In the data rows, zero lies at 4.5, halfway between 4 and 5.
Some points, each followed by its number:
[3 5 8 5 5 4 2 6 5 4 1 4 7 3 8 5 6 3 4 4 5] 0
[6 1 2 6 4 6 6 3 5 1 4 3 6 4 4 5 5 3 7 2 2] 1
[7 3 6 5 2 5 2 4 0 2 4 7 5 4 4 4 5 3 4 5 5] 2
[4 6 3 4 3 2 5 6 0 4 5 6 6 3 5 5 5 4 4 3 5] 3
[4 4 3 5 5 2 2 5 3 5 6 6 4 5 4 6 5 4 5 1 5] 4
[2 5 5 5 5 5 2 5 4 1 7 4 4 5 5 6 5 4 4 4 5] 5
[8 7 4 5 8 5 3 7 5 4 4 3 3 2 3 2 7 5 8 5 6] 6
[8 8 6 8 6 9 6 6 7 4 8 7 4 6 0 1 9 3 2 5 5] 7
[9 8 3 9 3 4 6 5 5 4 2 5 5 0 6 4 3 7 9 1 4] 8
[5 6 6 3 5 7 2 2 6 3 4 1 5 3 5 3 6 4 4 6 6] 9
[5 6 7 4 5 4 6 4 6 5 8 0 8 3 3 2 7 8 2 5 6] 10
[5 7 5 6 5 6 4 3 5 5 3 4 5 7 6 2 6 9 3 3 6] 11
[5 5 4 3 1 6 3 3 5 5 6 5 5 3 7 5 4 3 4 2 4] 12
[1 1 3 0 3 5 2 4 5 3 6 5 5 8 2 7 6 4 2 6 6] 13
[3 5 7 5 7 6 6 5 6 3 3 6 5 8 1 4 3 3 6 6 0] 14
[6 1 2 5 3 4 6 1 3 1 6 3 3 7 6 3 4 4 4 4 4] 15
[5 6 3 4 7 5 4 6 5 4 8 6 1 2 3 1 5 0 3 4 3] 16
[6 6 5 4 5 2 6 3 4 4 5 5 4 5 4 5 5 5 4 7 7] 17
[5 5 5 3 1 5 3 3 5 5 6 5 5 3 7 5 5 3 4 2 4] 18
[4 3 1 5 2 4 5 2 6 5 5 5 3 5 5 3 4 5 6 6 6] 19
[2 2 5 3 3 5 7 4 6 7 3 5 4 4 5 5 3 5 6 4 4] 20
[3 3 4 3 3 5 7 4 6 7 3 5 4 4 6 5 2 5 6 4 4] 21
[3 3 3 4 2 4 5 3 6 4 6 5 4 5 6 3 6 5 6 6 4] 22
[5 2 3 6 4 6 5 6 7 3 3 3 8 3 3 6 5 4 7 2 3] 23
[5 6 4 3 2 6 4 5 5 6 6 5 5 3 7 4 3 4 4 1 4] 24
[4 6 3 4 3 2 5 5 0 4 5 6 6 3 5 5 5 4 4 3 5] 25
[3 5 4 6 4 4 4 5 6 3 7 4 4 4 5 6 4 4 4 5 1] 26
[3 6 6 4 5 4 5 5 4 5 4 8 4 4 1 6 2 3 4 8 6] 27
[3 4 4 6 4 3 4 5 4 2 6 4 5 5 6 5 5 5 4 5 2] 28
[7 6 8 5 6 7 6 3 7 5 4 0 5 4 6 3 4 3 2 8 3] 29
[3 5 4 4 3 3 4 6 5 6 3 6 5 4 2 6 3 4 4 7 6] 30
[4 4 8 5 5 3 2 5 5 4 2 3 7 4 5 6 6 4 5 4 4] 31
[4 3 4 4 2 3 5 2 2 3 7 4 3 7 6 3 4 4 4 6 5] 32
[3 5 7 5 5 4 3 6 5 4 0 4 7 3 9 5 6 3 4 4 4] 33
[2 4 4 6 4 3 4 5 3 1 6 4 5 5 6 5 5 5 4 5 2] 34
[5 7 9 5 7 5 5 9 4 5 5 5 8 3 4 5 5 6 4 2 3] 35
[3 6 7 3 5 4 5 4 4 5 4 8 4 4 2 6 2 3 4 8 6] 36
[5 4 4 5 5 3 3 8 4 6 5 4 3 4 2 5 5 3 4 4 4] 37
[8 7 4 6 8 5 3 7 5 4 4 3 4 2 3 2 7 5 8 5 6] 38
[5 3 1 6 2 4 5 2 6 5 5 4 3 5 5 3 4 5 6 6 6] 39
[3 3 5 4 2 5 5 3 4 2 6 6 6 6 4 6 6 5 3 5 4] 40
[4 3 1 5 2 4 5 2 6 4 5 4 3 5 5 3 4 5 6 6 6] 41
[7 6 8 5 6 7 6 3 7 6 4 0 5 3 5 4 4 3 2 9 3] 42
[2 3 3 1 5 1 3 5 4 5 6 4 3 3 6 4 2 3 4 4 4] 43
[5 5 3 4 3 2 5 5 1 4 5 6 6 3 6 5 5 4 4 3 6] 44
[4 5 6 6 4 6 5 4 3 4 2 6 8 3 5 4 1 5 2 4 0] 45
[6 4 3 3 6 6 3 6 5 6 4 4 2 5 4 6 5 4 5 6 5] 46
[7 5 7 6 7 6 5 6 3 6 2 4 6 3 1 6 3 5 4 1 5] 47
[7 6 6 6 6 4 7 5 6 9 3 6 4 6 4 3 5 7 5 5 4] 48
[3 5 5 4 4 3 4 6 4 6 3 7 5 4 2 6 3 3 4 7 6] 49
[2 2 3 1 3 0 2 4 3 5 5 4 5 4 6 6 3 4 5 4 4] 50
[4 4 3 4 5 4 3 6 6 5 5 6 4 6 6 7 4 4 6 5 5] 51
[2 3 2 2 5 1 3 5 4 5 6 4 3 3 6 3 2 2 4 4 4] 52
[4 4 6 6 4 5 5 6 3 4 2 4 7 7 5 4 6 3 8 1 2] 53
[2 6 0 5 5 7 5 5 6 5 7 7 3 8 6 5 4 6 3 7 4] 54
[6 5 6 5 5 4 7 2 2 4 3 4 7 6 5 4 6 3 6 3 5] 55
[5 3 2 6 2 5 4 1 5 5 4 4 3 5 4 4 3 5 6 5 7] 56
[6 1 2 6 4 5 6 3 5 1 4 3 6 4 4 4 5 3 6 2 2] 57
[6 5 6 5 5 5 4 7 4 7 4 3 3 4 2 5 5 3 3 8 3] 58
[3 4 4 5 5 4 3 6 6 5 5 6 4 6 6 7 5 4 6 5 5] 59
[4 6 8 4 7 6 6 3 3 4 7 8 3 4 5 4 3 2 4 7 5] 60
[6 4 3 6 4 5 4 2 4 6 3 4 3 4 2 5 2 4 5 3 7] 61
[3 5 4 6 4 3 4 5 4 2 6 4 4 4 5 5 5 4 4 5 1] 62
[5 2 3 4 3 3 6 1 2 2 6 4 3 7 6 3 4 4 4 5 4] 63
[2 6 5 5 5 5 3 6 5 5 0 6 6 3 9 4 5 2 4 5 4] 64
[5 2 4 5 2 3 2 4 2 3 6 7 2 6 4 5 7 3 6 5 7] 65
[5 7 5 4 5 7 3 2 5 4 4 2 5 5 6 2 6 6 3 4 6] 66
[4 5 5 4 5 6 4 6 4 0 6 3 3 4 5 5 5 5 3 5 5] 67
[6 6 5 5 6 5 7 5 5 6 4 5 3 5 4 3 5 7 3 6 3] 68
[6 6 6 5 5 3 7 2 2 4 3 4 6 6 4 4 6 4 5 5 6] 69
[6 2 5 5 2 3 2 4 1 2 5 6 2 5 4 5 7 3 5 5 7] 70
[3 5 4 6 4 4 5 5 6 3 7 3 4 4 5 6 4 4 4 6 1] 71
[7 6 6 4 7 6 7 4 4 8 7 2 2 5 3 6 5 4 4 5 9] 72
[4 4 2 6 4 2 3 6 6 5 5 3 6 4 5 6 7 5 5 3 5] 73
[7 5 4 4 8 5 4 7 6 5 1 4 1 2 5 3 3 5 8 4 6] 74
[5 3 4 5 2 2 2 3 2 3 6 6 2 6 4 5 7 4 6 5 8] 75
[5 4 6 3 1 5 3 1 5 4 6 5 5 3 6 6 6 3 5 3 5] 76
[2 2 5 3 2 5 6 4 5 5 4 6 5 5 5 6 4 5 4 4 4] 77
[5 4 6 5 6 2 2 5 4 3 4 4 6 5 1 6 6 5 6 5 4] 78
[5 4 4 4 3 1 4 4 1 4 6 6 6 3 6 5 5 4 4 3 7] 79
[6 4 4 5 3 1 4 3 2 5 6 6 6 4 6 6 6 5 5 4 7] 80
[4 4 3 4 5 5 3 6 5 6 5 5 3 6 6 7 4 3 6 5 5] 81
[3 6 6 6 5 6 6 4 5 5 2 6 8 2 5 5 1 6 1 4 0] 82
[5 5 6 5 4 4 7 3 1 4 2 4 7 7 5 4 6 3 7 3 5] 83
[5 6 6 3 5 6 2 3 6 3 5 2 4 3 5 3 6 3 5 6 5] 84
[4 5 5 4 5 6 4 6 4 1 5 3 3 4 5 5 5 5 3 5 4] 85
[1 1 3 0 3 5 1 4 5 2 6 5 6 8 3 8 6 5 2 6 6] 86
[5 4 6 6 3 6 3 4 2 3 3 7 8 3 5 4 2 4 2 5 1] 87
[3 5 5 4 5 5 3 6 4 0 6 4 3 5 5 5 5 4 4 4 5] 88
[3 7 3 4 4 3 6 6 1 4 4 6 6 5 3 4 3 3 4 5 2] 89
[3 4 8 6 7 6 6 4 8 3 4 5 4 7 3 3 5 3 7 6 1] 90
[2 2 3 1 3 0 3 4 3 5 5 4 5 4 6 6 3 4 5 4 4] 91
[2 2 4 2 2 0 2 3 3 5 5 4 6 5 6 7 4 6 5 4 4] 92
[5 5 4 3 1 6 4 4 5 6 6 5 5 3 7 4 3 3 4 1 4] 93
[1 7 5 6 7 5 7 5 8 7 3 6 7 3 5 6 1 7 2 3 1] 94
[2 2 5 3 2 5 6 3 5 4 4 6 5 5 5 6 4 5 4 4 4] 95
[2 2 5 3 2 5 7 4 5 5 4 6 5 5 5 6 3 6 5 4 4] 96
[5 3 6 3 2 4 3 1 5 4 6 5 5 4 5 6 7 3 5 4 4] 97
[3 5 3 5 3 2 4 7 5 6 4 5 6 4 3 6 5 4 4 5 6] 98
[5 4 5 8 4 3 6 6 4 7 4 9 4 9 5 5 5 9 2 1 5] 99
[3 5 5 4 5 5 3 5 4 0 6 4 3 5 5 5 5 4 4 4 5] 100
[6 7 3 5 7 6 5 6 6 4 8 7 1 2 2 1 6 0 3 5 3] 101
[7 6 4 4 8 5 4 7 6 5 1 4 1 2 4 2 3 5 8 4 6] 102
[2 4 5 6 4 3 3 5 2 1 5 5 5 5 6 5 6 5 4 4 3] 103
[1 7 5 6 8 5 8 6 9 7 4 5 6 4 5 6 2 7 3 3 4] 104
[7 6 6 4 7 6 7 4 4 8 7 2 2 5 3 5 5 4 5 4 9] 105
[3 6 5 5 6 4 6 6 3 3 3 6 5 7 2 4 2 3 5 6 1] 106
[2 6 5 6 6 6 7 5 7 6 3 6 8 2 5 5 0 7 1 4 0] 107
[2 6 0 5 5 7 5 5 6 5 4 7 3 7 7 5 4 4 3 6 4] 108
[6 2 5 4 2 5 8 1 4 6 3 4 0 0 7 0 5 6 4 4 4] 109
[5 4 4 4 3 1 4 3 2 5 6 6 6 4 6 6 6 5 5 4 7] 110
[8 6 4 5 8 5 4 7 6 5 2 3 2 2 4 2 5 5 8 4 6] 111
[5 6 6 3 5 6 2 3 6 3 5 2 4 3 5 4 5 2 5 7 5] 112
[6 6 6 4 5 5 5 4 6 5 8 0 8 3 3 2 7 8 2 5 5] 113
[6 6 3 5 7 6 5 6 6 4 8 7 1 2 3 1 6 0 3 5 3] 114
[6 6 5 5 7 6 6 4 6 7 7 2 2 5 3 6 4 3 4 5 9] 115
[2 4 4 6 4 3 4 5 4 2 6 4 5 4 5 5 5 5 4 5 1] 116
[3 6 7 3 5 4 5 4 4 5 5 8 4 4 2 5 2 3 4 8 6] 117
[4 5 6 2 5 5 2 4 6 3 5 3 4 4 5 5 5 2 6 7 4] 118
[7 6 4 5 8 5 4 7 6 5 2 4 2 1 4 2 4 5 8 4 6] 119
[6 6 6 5 6 5 7 5 6 6 3 5 4 5 4 3 5 7 4 6 3] 120
[3 4 5 5 4 6 4 8 7 6 2 6 7 1 1 7 4 6 8 4 7] 121
[2 2 4 2 2 0 2 4 3 5 5 4 6 5 6 7 4 5 5 4 4] 122
[6 2 5 5 2 4 1 4 0 2 5 7 3 5 4 5 6 3 5 5 6] 123
[3 6 8 4 6 4 5 4 3 5 5 8 4 4 2 5 2 2 4 7 6] 124
[6 5 6 5 5 5 4 7 5 7 4 2 3 4 2 5 4 3 3 8 3] 125
[5 6 5 7 4 6 5 4 5 5 3 6 5 8 6 2 6 9 2 2 6] 126
[2 6 4 5 5 5 3 6 5 5 0 6 6 3 9 5 5 2 4 5 4] 127
[6 5 4 4 7 5 5 6 6 6 1 4 1 2 5 3 2 5 8 4 6] 128
[5 6 5 4 5 6 5 6 4 1 5 3 3 4 5 5 5 6 3 5 4] 129
[5 3 2 6 2 5 4 2 5 5 4 4 3 5 4 4 3 4 6 5 7] 130
[7 7 4 6 7 7 5 6 6 4 8 7 2 3 2 1 7 0 3 5 3] 131
[7 4 4 2 6 6 3 5 6 6 4 3 4 4 3 5 6 6 4 6 4] 132
[6 1 2 6 4 5 6 3 5 1 5 3 6 5 5 4 5 3 6 2 3] 133
[7 3 6 5 2 5 2 4 0 2 4 7 6 4 4 4 4 3 3 5 4] 134
[6 6 8 5 7 5 5 7 3 6 3 4 7 3 2 6 3 6 4 1 4] 135
[5 5 3 4 3 2 5 5 1 4 5 6 6 3 6 5 5 4 4 3 6] 136
[5 4 3 3 6 6 3 6 6 6 4 4 3 5 5 6 4 4 5 5 5] 137
[7 7 7 6 6 7 7 2 7 5 3 0 6 4 8 3 5 5 2 8 5] 138
[3 6 6 4 5 3 5 5 4 6 4 8 4 4 1 6 2 3 4 7 7] 139
[4 4 8 5 5 2 2 5 4 4 3 3 7 4 3 6 6 4 5 4 5] 140
[4 6 8 3 6 5 6 3 3 5 6 8 3 4 3 5 2 2 4 7 6] 141
[3 5 4 6 4 4 5 5 6 3 7 3 4 4 5 6 4 4 4 5 1] 142
[5 5 5 8 9 3 7 5 6 5 5 3 4 7 1 4 9 9 5 8 6] 143
[4 6 3 4 3 2 5 6 0 4 4 6 6 4 4 5 4 3 4 4 4] 144
[7 4 4 3 6 6 3 5 6 6 5 2 4 4 3 5 6 6 4 6 4] 145
[7 6 7 7 6 4 8 4 7 9 2 7 5 6 4 4 5 7 7 5 5] 146
[7 6 6 5 5 3 7 2 2 4 4 4 6 6 5 4 6 4 4 5 7] 147
[5 7 5 5 5 7 3 2 5 4 4 2 5 6 6 2 6 7 3 4 6] 148
[6 6 5 4 5 2 6 3 4 4 5 5 4 5 4 5 5 5 4 7 7] 149
[5 4 4 3 6 5 6 6 6 7 2 4 1 2 5 4 1 5 8 3 5] 150
[5 5 3 4 3 1 4 4 1 4 5 6 6 3 6 5 6 4 4 3 7] 151
[3 4 4 5 4 4 3 6 6 4 5 7 4 6 7 7 5 4 6 4 5] 152
[6 5 7 5 6 5 4 6 5 7 4 2 3 4 2 5 4 2 2 9 3] 153
[4 4 2 5 3 2 3 6 6 5 4 3 6 4 5 6 6 5 5 3 5] 154
[5 6 3 3 2 7 4 6 6 6 6 4 5 3 7 3 1 5 3 2 4] 155
[5 6 6 3 5 7 2 2 6 3 4 1 5 3 5 3 6 3 4 6 5] 156
[5 6 5 4 5 6 5 6 4 1 5 3 3 4 5 5 5 5 3 5 4] 157
[5 6 3 4 3 7 4 6 6 6 6 4 5 3 7 3 1 5 3 2 4] 158
[4 6 8 4 7 5 6 3 3 5 6 8 3 4 4 4 2 2 4 7 5] 159
[5 5 4 8 4 4 6 5 4 6 4 9 5 8 5 4 6 9 2 1 6] 160
[3 0 6 1 3 6 7 1 4 6 4 4 2 3 5 0 5 6 1 6 5] 161
[2 2 4 1 3 0 2 4 3 5 4 4 5 5 6 6 3 5 5 4 4] 162
[4 4 3 6 5 2 2 4 3 4 6 6 4 5 5 5 5 5 5 2 5] 163
[5 6 8 4 7 7 6 2 3 3 8 8 2 5 7 3 5 3 4 5 4] 164
[6 6 5 5 6 5 6 5 5 4 4 4 3 5 4 4 4 7 3 6 3] 165
[5 6 4 7 4 5 5 4 5 6 3 7 5 8 5 2 6 9 2 2 5] 166
[5 5 4 5 5 4 3 8 4 6 5 4 4 4 2 6 5 3 4 5 4] 167
[8 6 7 4 7 7 7 5 2 8 7 4 3 6 3 5 7 5 5 4 8] 168
[3 5 3 5 3 2 4 7 5 6 4 4 6 4 3 6 5 4 4 5 6] 169
[4 3 2 4 1 4 5 2 6 4 5 5 4 5 6 3 5 5 6 6 5] 170
[2 0 5 0 2 6 5 2 4 5 5 5 3 5 3 3 5 5 1 7 6] 171
[3 5 6 5 5 6 4 8 6 7 2 6 7 1 1 7 3 7 8 5 7] 172
[4 1 5 2 2 5 8 1 4 6 3 4 1 2 6 0 5 6 3 5 5] 173
[8 6 7 4 7 7 7 5 3 8 7 3 3 5 3 5 6 5 5 4 9] 174
[5 5 6 2 5 6 2 3 6 3 5 2 4 3 5 5 5 2 5 7 4] 175
[5 4 3 6 4 2 3 4 5 5 5 3 6 5 6 5 7 6 5 3 4] 176
New points follow, each followed by the number of its nearest point above.
[4 2 3 6 4 7 5 6 7 3 3 4 7 2 3 6 5 4 7 2 4] 23
[3 3 5 7 4 6 4 8 5 5 5 4 6 6 6 4 5 4 9 3 1] 53
[6 3 5 5 3 5 8 1 4 6 3 4 0 0 7 0 5 6 5 3 4] 109
[1 0 5 0 2 5 4 2 4 4 5 5 4 6 3 4 5 5 1 7 6] 171
[4 4 3 5 5 2 2 3 3 3 6 7 5 5 6 5 4 5 6 3 5] 163
[6 1 2 5 3 4 6 1 3 1 6 3 3 6 6 3 4 4 5 4 3] 15
[6 4 4 6 6 2 2 5 4 4 5 4 5 6 2 6 5 5 6 5 5] 78
[5 6 5 5 6 5 6 4 7 6 7 2 2 4 3 6 3 3 3 5 8] 115
[5 6 5 5 6 6 6 4 6 7 7 2 2 4 3 6 3 3 4 5 9] 115
[5 5 6 5 4 4 6 3 1 4 2 4 7 7 5 4 6 3 7 3 5] 83
[4 4 3 5 5 2 2 3 3 3 6 7 5 5 6 5 4 5 6 3 5] 163
[8 6 7 4 6 6 7 6 1 7 7 6 6 6 5 4 8 7 6 3 7] 168
[2 0 6 0 2 6 6 1 4 6 4 4 2 4 5 1 5 6 1 6 5] 161
[4 4 6 3 5 4 2 5 5 3 5 3 4 4 4 6 5 3 6 7 4] 118
[5 5 4 7 9 4 7 6 6 5 6 3 4 8 1 3 6 9 4 8 6] 143
[3 3 3 4 2 4 5 3 6 4 6 5 4 5 6 3 7 5 6 6 4] 22
[4 4 3 5 5 2 2 6 3 5 6 5 4 5 4 6 5 4 5 2 5] 4
[5 3 3 6 5 2 3 4 5 5 5 3 6 5 6 5 7 6 6 3 4] 176
[7 4 4 7 3 5 8 2 4 6 3 4 0 0 7 0 5 7 7 2 4] 109
[4 7 3 4 4 3 6 6 1 4 4 6 6 5 3 5 3 3 4 5 3] 89
[5 4 5 6 6 2 2 5 4 3 5 4 6 5 2 6 5 5 6 5 4] 78
[9 6 3 9 3 4 7 3 5 5 2 4 3 0 6 1 4 7 9 1 4] 8
[3 5 4 6 4 3 4 5 4 2 6 4 4 4 5 5 5 4 4 5 1] 62
[4 4 6 3 5 3 2 5 5 3 6 4 4 5 4 7 5 3 6 7 4] 118
[4 4 3 5 5 2 2 4 3 4 6 6 4 5 5 5 5 5 5 2 5] 163
[1 7 5 6 8 5 8 6 9 7 5 5 6 4 5 6 2 7 4 3 5] 104
[7 5 6 6 6 6 4 5 3 6 2 4 6 3 1 6 2 5 5 1 5] 47
[4 3 4 3 5 5 6 5 6 7 2 5 2 3 5 4 1 5 8 3 5] 150
[6 4 5 6 6 2 2 5 4 4 5 4 6 6 2 6 5 5 6 5 5] 78
[8 6 7 4 6 7 7 5 2 7 7 5 5 6 4 5 8 6 6 3 7] 168
[8 6 7 4 6 7 7 6 1 7 7 5 5 6 5 4 8 7 6 3 7] 168
[5 2 2 6 4 6 6 5 7 2 4 3 7 3 3 6 5 4 7 2 3] 23
[4 4 6 6 4 5 6 5 2 5 2 4 7 7 5 4 6 3 8 2 3] 53
[2 0 6 0 2 6 5 2 4 5 5 4 3 5 4 3 5 5 1 7 6] 171
[4 3 4 6 4 7 5 7 7 4 3 4 8 2 2 7 4 5 7 2 5] 23
[6 6 8 5 8 5 5 8 3 5 3 4 8 3 3 6 4 6 4 1 4] 135
[7 2 5 5 2 4 1 4 0 2 5 7 3 5 4 5 6 3 5 5 6] 123
[3 6 5 5 6 5 6 6 4 3 3 6 5 7 2 4 2 3 5 6 0] 106
[3 2 5 4 2 5 5 3 4 3 5 6 6 6 5 7 6 5 3 4 4] 40
[4 4 2 5 3 2 3 6 6 5 4 3 6 4 5 6 6 5 5 3 5] 154
[4 4 6 3 5 4 2 4 5 3 6 3 4 4 4 6 5 3 6 7 4] 118
[3 0 6 1 2 5 7 1 4 6 4 4 2 3 5 1 5 6 1 6 5] 161
[8 5 4 9 3 4 8 3 5 5 2 4 1 0 7 0 4 7 9 2 4] 8
[2 7 1 5 5 7 4 6 6 5 1 7 4 6 8 5 4 3 3 6 4] 108
[6 4 6 6 2 6 3 4 1 3 3 7 8 3 5 4 3 4 2 5 2] 87
[4 5 6 2 5 5 2 4 6 3 5 3 4 4 5 5 5 3 6 7 4] 118
[3 6 5 5 6 5 6 6 4 3 3 6 5 7 2 4 2 3 5 6 0] 106
[6 3 6 5 2 5 2 4 0 3 4 7 7 4 5 4 4 3 3 5 3] 134
[4 4 3 6 5 2 2 3 3 4 6 7 4 5 6 5 5 5 6 2 5] 163
[4 6 5 5 6 5 6 5 7 6 7 2 2 4 3 6 3 3 4 6 7] 115
[7 4 3 6 4 5 4 2 4 6 3 4 3 4 2 5 2 4 6 3 7] 61
[4 4 4 3 5 5 6 5 6 7 2 4 2 3 5 4 1 5 8 4 5] 150
[5 5 3 7 9 4 7 6 6 5 6 3 4 8 2 3 4 9 4 8 6] 143
[5 2 3 6 4 6 6 5 7 2 3 3 7 3 3 6 5 4 7 2 3] 23
[9 7 3 9 3 4 7 4 5 5 2 4 4 0 6 2 3 7 9 1 4] 8
[3 6 5 5 6 4 6 6 2 3 3 6 5 7 2 4 2 3 5 6 1] 106
[7 5 6 6 6 6 4 5 3 6 2 4 6 3 1 6 2 5 5 1 5] 47
[4 5 5 4 5 6 4 6 4 1 5 3 3 4 5 5 5 5 3 5 4] 85
[3 5 7 5 7 6 6 5 6 3 3 5 4 8 2 3 4 3 6 6 0] 14
[2 6 7 5 5 6 3 8 6 8 2 7 7 0 1 7 3 7 8 6 8] 172
[3 5 6 7 5 6 5 4 5 5 2 6 8 2 5 5 1 6 1 4 0] 82
[3 4 4 5 5 4 3 6 6 5 5 6 4 6 6 7 5 4 6 5 5] 59
[3 4 4 5 5 4 3 6 6 5 5 6 4 6 6 7 5 4 6 5 5] 59
[4 5 2 3 7 4 4 6 5 5 8 5 2 2 4 2 4 0 4 5 4] 16
[2 5 5 5 5 5 2 5 4 1 7 4 4 5 5 6 5 4 4 4 6] 5
[3 7 4 4 5 4 6 6 2 3 4 6 5 7 2 4 2 3 5 6 1] 106
[5 6 5 5 6 5 6 4 7 6 7 2 2 4 3 6 3 3 4 5 8] 115
[2 5 5 5 5 5 3 5 4 1 7 4 4 5 5 6 5 4 4 4 5] 5
[6 6 8 5 7 5 5 7 3 6 3 4 7 3 2 6 4 6 4 1 4] 135
[7 5 5 6 6 5 4 4 3 6 2 4 5 3 1 6 2 5 5 1 6] 47
[3 4 5 6 4 7 5 7 7 5 2 5 8 1 2 7 4 6 8 3 6] 121
[7 3 4 6 3 5 9 1 4 6 3 4 0 0 7 0 5 6 6 3 4] 109
[4 4 8 5 5 3 2 5 5 4 2 3 7 4 6 6 6 4 4 4 4] 31
[5 4 5 6 6 2 2 5 4 3 5 4 6 5 2 6 5 5 6 5 5] 78
[6 4 3 6 3 5 4 2 4 6 3 4 3 4 3 5 2 4 6 4 7] 61
[1 8 5 6 8 5 8 6 9 7 6 5 6 5 4 6 3 7 4 2 7] 104
[5 6 5 5 6 5 6 5 5 3 4 3 3 5 4 4 5 6 3 6 4] 165
[7 6 6 6 6 4 8 5 6 8 3 6 4 6 4 3 5 7 5 5 3] 48
[7 4 4 6 5 6 4 3 3 6 3 4 4 4 2 6 2 4 5 2 6] 61
[5 5 4 7 9 4 7 6 6 5 6 3 4 8 1 4 7 9 5 8 6] 143
[4 4 8 6 7 7 5 4 9 3 4 5 4 7 4 3 7 4 7 6 3] 90
[5 3 6 3 2 3 3 1 4 4 6 6 4 4 5 7 8 4 6 5 4] 97
[5 6 2 4 7 4 4 6 5 5 8 6 2 2 4 2 4 0 3 5 3] 16
[4 4 6 6 4 5 5 5 2 5 2 3 7 7 5 4 6 3 8 2 3] 53
[7 4 4 6 5 5 4 3 4 6 3 4 4 4 2 6 2 5 5 2 6] 61
[6 1 2 5 4 4 6 1 3 1 6 3 4 6 6 3 4 4 5 4 3] 15
[1 0 5 0 2 6 4 2 4 5 5 5 4 6 3 4 5 5 1 7 6] 171
[4 4 6 3 5 4 2 5 5 3 6 3 4 4 4 6 5 3 6 7 4] 118
[5 3 3 6 4 2 3 4 5 5 5 3 6 5 6 5 7 6 5 3 4] 176
[3 4 6 6 4 6 5 6 3 5 2 3 7 7 6 4 5 4 8 1 2] 53
[2 5 6 5 5 6 4 8 6 7 2 7 7 1 1 7 3 7 8 6 7] 172
[5 4 6 5 6 2 2 5 4 3 4 3 6 5 2 6 5 5 6 5 4] 78
[4 3 4 6 4 7 5 7 7 5 3 5 8 2 2 7 4 6 8 3 6] 121
[4 4 6 3 5 3 2 5 5 3 6 3 4 4 4 6 5 3 6 7 4] 118
[5 4 4 8 4 2 7 7 4 7 5 9 5 9 5 6 5 9 2 1 5] 99
[4 5 2 3 7 4 4 6 5 5 8 5 2 2 4 2 3 1 4 4 4] 16
[5 7 8 4 7 6 6 2 3 4 8 8 2 5 7 4 5 3 4 6 4] 164
[4 5 5 4 5 6 4 6 4 0 6 3 3 4 5 5 5 5 3 5 5] 67
[8 8 6 8 6 9 6 6 7 4 8 7 4 6 0 1 8 3 2 5 4] 7
[4 4 8 5 5 2 2 5 4 4 3 3 7 5 2 6 6 4 5 5 4] 140
[3 3 4 4 2 5 5 3 4 2 6 6 6 7 4 6 7 5 3 5 4] 40
[3 4 3 5 5 2 2 2 3 3 6 7 5 5 6 5 4 5 6 3 5] 163
[2 6 7 5 5 6 3 7 5 8 2 8 7 0 1 7 3 8 8 7 8] 172
[5 2 3 4 3 3 6 1 3 2 6 4 3 7 6 3 4 4 4 6 4] 63
[4 3 2 5 1 4 5 2 6 4 5 5 4 5 6 3 5 5 6 6 5] 170
[9 8 3 9 4 4 6 5 5 4 2 5 6 1 5 5 3 7 9 0 4] 8
[5 4 6 5 6 2 2 5 4 3 4 4 6 5 1 6 6 5 6 5 4] 78
[7 4 4 6 4 5 4 3 4 6 3 4 4 4 2 6 2 4 5 3 7] 61
[5 4 6 6 2 6 3 4 1 3 3 7 8 3 5 4 3 4 2 5 2] 87
[5 7 5 6 5 6 4 3 5 5 3 4 5 7 6 2 6 8 3 3 6] 11
[4 4 3 5 5 3 2 7 3 5 5 5 4 5 3 6 5 4 5 2 5] 4
[3 5 6 5 7 5 6 5 5 3 3 6 5 8 1 4 3 3 6 6 0] 14
[5 5 5 3 1 5 3 3 5 5 6 5 5 3 7 5 5 3 4 2 4] 18
[2 7 1 5 5 7 5 6 6 6 2 7 4 7 8 5 4 4 3 6 4] 108
[7 7 8 6 6 7 7 2 7 5 3 0 6 4 8 3 5 4 2 8 4] 138
[3 3 5 4 2 5 5 3 4 2 6 6 6 6 5 7 6 5 3 4 4] 40
[3 4 8 6 7 7 6 4 8 3 4 5 4 7 4 3 6 4 7 6 2] 90
[3 7 4 4 5 3 6 6 2 3 4 6 6 6 3 5 3 3 4 5 2] 89
[9 6 3 9 3 4 7 3 5 5 2 4 2 0 7 0 4 7 9 1 4] 8
[4 6 4 5 6 5 6 5 7 5 7 3 3 4 4 6 3 3 4 6 6] 115
[4 3 4 3 5 5 6 5 6 7 2 5 2 3 5 5 1 5 8 4 5] 150
[7 5 6 6 6 6 4 4 3 6 2 4 5 3 1 6 2 5 5 1 6] 47
[3 4 5 6 4 6 4 7 4 5 4 3 6 6 6 4 5 4 9 2 1] 53
[5 6 5 5 5 5 6 5 5 4 4 3 3 5 4 4 5 7 3 6 4] 165
[4 3 3 6 4 6 5 6 7 4 3 4 8 2 2 6 5 5 7 2 5] 23
[4 4 3 5 5 2 2 2 4 3 6 7 5 6 6 5 4 5 6 3 5] 163
[8 8 5 7 6 9 6 6 7 4 8 7 3 5 1 1 8 2 3 5 4] 7
[5 4 6 6 3 6 4 4 2 4 3 7 8 3 5 4 2 4 2 5 1] 87
[3 4 6 6 4 6 5 6 3 5 2 3 7 7 6 4 6 4 9 1 2] 53
[8 4 4 7 3 5 8 2 4 5 2 4 0 0 7 0 4 7 7 2 4] 109
[7 6 7 7 6 4 7 5 7 9 2 7 5 6 4 4 5 7 7 4 5] 146
[5 4 4 3 6 5 5 6 6 7 2 4 1 2 5 4 1 5 8 3 5] 150
[3 4 5 7 4 6 4 7 4 5 4 3 6 6 6 4 5 4 9 2 1] 53
[5 5 6 5 4 4 6 3 1 4 2 4 7 7 5 4 6 3 7 2 4] 83
[4 4 3 5 5 2 2 6 3 5 5 5 4 5 4 6 5 4 5 2 4] 4
[3 4 5 6 4 6 5 7 4 5 3 3 7 7 6 4 5 4 9 2 1] 53
